Each row has a name. Each question is about the rows just above it.

[87,136,183,148,135,93,134,88,132,81,92,86,134,182,79,100,190,168,89] = q_850
[223,105,85,126,93,208,180,221,97,117,213,225,95,81,170,107,79,92,220] = q_227
[96,130,92,145,233,115,80,96,230,129,99,100,227,132,85,122,86,164,96] = q_44
[100,137,198,135,81,96,153,101,80,88,104,97,83,175,105,109,207,145,102] = q_267
Count the entries of [100,137,198,135,81]:
5
Number of entries in [223,105,85,126,93]:
5
Count the entries of [96,130,92,145]:
4
How many entries does [87,136,183,148,135] have?
5
How many entries does [223,105,85,126,93,208,180,221,97] have?
9
How many entries does [100,137,198,135,81,96,153,101,80,88,104,97,83] have?
13

[22,156,154,233]  q_812
[230,238,102,130]  q_342
[235,98,103,39]  q_323
[12,153,163,216]  q_145
[230,236,124,124]  q_713
[18,166,153,213]  q_768
Count the entries of [12,153,163]:
3
Number of entries in [230,238]:
2
Count the entries of [12,153]:
2
Count the entries of [230,238,102]:
3
Number of entries in [235,98]:
2
Count the entries of [22]:
1
How many entries does [18,166,153] have?
3

[168,124,129,137,132,121,127,116,137,124,135,110,119,73,136,247,136,152,123,74,133,137,127,88,125,116,61,129,129,181,129,118,95,144,129,205,127,174,214,128,127,94,130,128,130,111,116,117,139,105,162,130,155,108,127,180,132,142] : q_492
[143,160,131,127,115,138,128,130,127,129,151,110,121,98,124,81,125,132,118,123,129,128,130,116,127,126,136,130,126,79,124,86,131,132,131,160,127,177,153,125,133,118,128,127,92,159,219,110,140,134,131,108,123,154,128,154,126,131] : q_471
[65,124,132,133,131,129,122,143,124,146,141,137,103,109,124,160,130,119,125,203,128,129,124,133,131,143,108,113,128,75,119,118,170,146,131,146,126,141,209,131,128,114,154,128,134,145,148,168,122,126,115,130,104,115,124,117,130,115] : q_778
[65,124,132,133,131,129,122,143,124,146,131,137,103,109,124,160,130,119,125,203,128,129,124,133,131,143,108,113,128,75,119,118,170,146,131,146,126,141,209,131,128,114,154,128,134,145,148,168,122,126,115,130,104,115,124,117,130,115] : q_975
Count the entries of [65,124,132,133,131,129,122,143,124,146,131,137,103,109,124,160,130,119,125,203,128,129,124,133,131,143,108,113,128,75,119,118,170,146,131,146,126,141,209,131,128,114,154,128,134]:
45
Count the entries of [65,124,132,133,131,129,122,143,124,146,141,137,103,109,124,160,130,119,125,203,128,129,124,133,131,143,108,113,128,75,119,118,170,146,131,146,126,141,209,131,128,114,154,128,134,145,148,168,122,126,115,130,104,115,124,117,130,115]:
58
Number of entries in [168,124,129,137,132,121,127,116,137,124,135,110,119,73,136,247,136,152,123,74,133,137]:
22

[223,53,212,84,203,75] -> q_161
[223,53,212,84,109,60] -> q_583
[152,124,125,191,134,143] -> q_77
[201,165,72,146,165,29] -> q_408
[142,227,121,37,207,141] -> q_141
[213,188,95,180,106,101] -> q_807
How many entries does [223,53,212,84,203] have?
5
Number of entries in [223,53,212,84]:
4
How many entries does [152,124,125,191,134] have?
5
Number of entries in [223,53]:
2
How many entries does [152,124,125,191,134,143] have?
6
Count the entries of [213,188,95,180]:
4
Count the entries of [152,124,125,191]:
4

[172,72,95,109,206,22,177,194,150] = q_757
[172,72,95,109,206,22,177,164,123] = q_572
[207,165,169,175,138,204,22,164,85] = q_153
Count the entries of [172,72,95,109,206,22,177,194,150]:
9
How many entries does [207,165,169,175,138,204,22,164,85] have?
9
How many entries does [172,72,95,109] have?
4
Number of entries in [172,72,95,109,206,22,177]:
7
Number of entries in [172,72,95,109,206]:
5
How many entries does [172,72,95,109,206,22,177] have?
7

[129,143,236,138,131,128] = q_664
[127,134,139,129,129,129] = q_18
[126,144,147,129,130,129] = q_370
[126,134,152,130,132,129] = q_165
[130,146,148,133,129,128] = q_318
[128,133,137,127,131,129] = q_634
[127,133,147,129,130,126] = q_465
[129,146,148,133,129,128] = q_620
[129,136,206,140,129,129] = q_794
Number of entries in [127,133]:
2
How many entries does [129,146,148] have?
3
Number of entries in [126,134,152,130]:
4
Count the entries of [127,133,147,129,130]:
5
Number of entries in [130,146,148,133]:
4
How many entries does [127,134,139,129] have?
4

